Small tables with named rows and columns. After each table, cells are looked up by row and column.

Table nefur
      rog  maluno  musu  gibi  luvoz
lufu  165     162    99   126    127
vel    58      76   157   141    141
nul    65      67   191   134    153
lem   213     210    42   132    117

rog of lem: 213
luvoz of nul: 153
musu of lem: 42
luvoz of lufu: 127
maluno of lem: 210
gibi of lufu: 126
musu of vel: 157
rog of lufu: 165
gibi of nul: 134
luvoz of lem: 117
maluno of lufu: 162
musu of lufu: 99
gibi of lem: 132

vis
|  | sog | rab | zega |
|---|---|---|---|
| fomu | 11 | 40 | 66 |
| tak | 15 | 16 | 86 |
| vin | 3 | 41 | 62 |
| gimalan | 20 | 11 | 70 |
| bulid | 16 | 63 | 40 |
| tufite | 53 | 67 | 9 |

bulid, rab -> 63
vin, zega -> 62
vin, sog -> 3
gimalan, sog -> 20
tufite, sog -> 53
gimalan, rab -> 11
tufite, rab -> 67
tak, sog -> 15
fomu, rab -> 40
bulid, zega -> 40
fomu, zega -> 66
tufite, zega -> 9
bulid, sog -> 16
tak, zega -> 86
tak, rab -> 16
gimalan, zega -> 70
fomu, sog -> 11
vin, rab -> 41
Row with the largest zega: tak

Table pag
columns: sez, tol
vaneb: [39, 69]
tuli: [132, 98]
fomik: [112, 176]
sodutin: [92, 121]
givim: [80, 42]
zer: [158, 83]
pinas: [108, 239]
dozeki: [201, 137]
moru: [138, 61]
ziboti: [95, 107]
puz: [145, 180]
mup: [117, 24]
bukodos: [200, 71]

What is the sez of vaneb in pag?
39
What is the sez of dozeki in pag?
201
What is the sez of puz in pag?
145
What is the sez of sodutin in pag?
92
What is the sez of mup in pag?
117
What is the tol of givim in pag?
42
What is the tol of fomik in pag?
176
What is the tol of ziboti in pag?
107
What is the sez of moru in pag?
138
What is the tol of moru in pag?
61
What is the sez of tuli in pag?
132
What is the tol of vaneb in pag?
69
What is the tol of tuli in pag?
98
What is the tol of puz in pag?
180
What is the tol of bukodos in pag?
71
What is the tol of zer in pag?
83
What is the sez of fomik in pag?
112

dud:
cols = vokalut, kul, pari, pivoro, tuki, kuz, visikuz
vum: [450, 525, 509, 327, 540, 269, 120]
zapok: [290, 360, 308, 376, 336, 229, 313]
kadolat: [316, 396, 316, 398, 390, 240, 251]
labuda: [484, 514, 485, 337, 537, 259, 123]
ged: [406, 596, 298, 865, 179, 464, 402]
fif: [183, 299, 101, 405, 32, 334, 572]
votuf: [462, 507, 481, 285, 544, 291, 182]
mokig: [173, 279, 179, 417, 74, 345, 552]
keza: [234, 312, 215, 355, 163, 375, 552]
dukegab: [179, 198, 314, 87, 336, 37, 344]
bol: [177, 309, 156, 395, 70, 329, 617]

vokalut of keza is 234
vokalut of mokig is 173
pivoro of fif is 405
kuz of ged is 464
pari of vum is 509
kuz of zapok is 229
tuki of votuf is 544
pari of dukegab is 314
pivoro of ged is 865
tuki of bol is 70
tuki of zapok is 336
pivoro of mokig is 417
kul of votuf is 507
vokalut of bol is 177
vokalut of dukegab is 179
pivoro of labuda is 337
visikuz of labuda is 123

ganu =
         miroto    kam   labo  mubunu   nubi  tarozuk    roz
batofa    0.309  0.259  0.283   0.221  0.448    0.629  0.371
tegosal   0.506  0.703  0.536   0.723  0.353    0.103  0.581
magemod   0.499  0.664  0.422   0.739  0.288    0.182  0.643
nepif     0.724  0.529  0.759   0.543  0.610    0.353  0.329
pubaz     0.442  0.372  0.461   0.355  0.510    0.523  0.340
neken     0.576  0.417  0.538   0.385  0.549    0.494  0.361
tur       0.735  0.538  0.748   0.553  0.602    0.348  0.318
pav       0.146  0.090  0.148   0.071  0.320    0.733  0.438
zuzuso    0.497  0.706  0.515   0.729  0.270    0.109  0.614
kozufed   0.658  0.561  0.619   0.525  0.550    0.366  0.364
luma      0.505  0.612  0.412   0.669  0.286    0.207  0.630
temug     0.463  0.542  0.385   0.548  0.346    0.328  0.580
sav       0.244  0.103  0.212   0.150  0.415    0.693  0.394
felov     0.461  0.677  0.401   0.722  0.289    0.107  0.635

temug, miroto: 0.463
pav, labo: 0.148
zuzuso, roz: 0.614
magemod, kam: 0.664
sav, mubunu: 0.150
kozufed, labo: 0.619
neken, labo: 0.538
zuzuso, miroto: 0.497
felov, roz: 0.635
tegosal, roz: 0.581
felov, tarozuk: 0.107
magemod, tarozuk: 0.182
sav, kam: 0.103

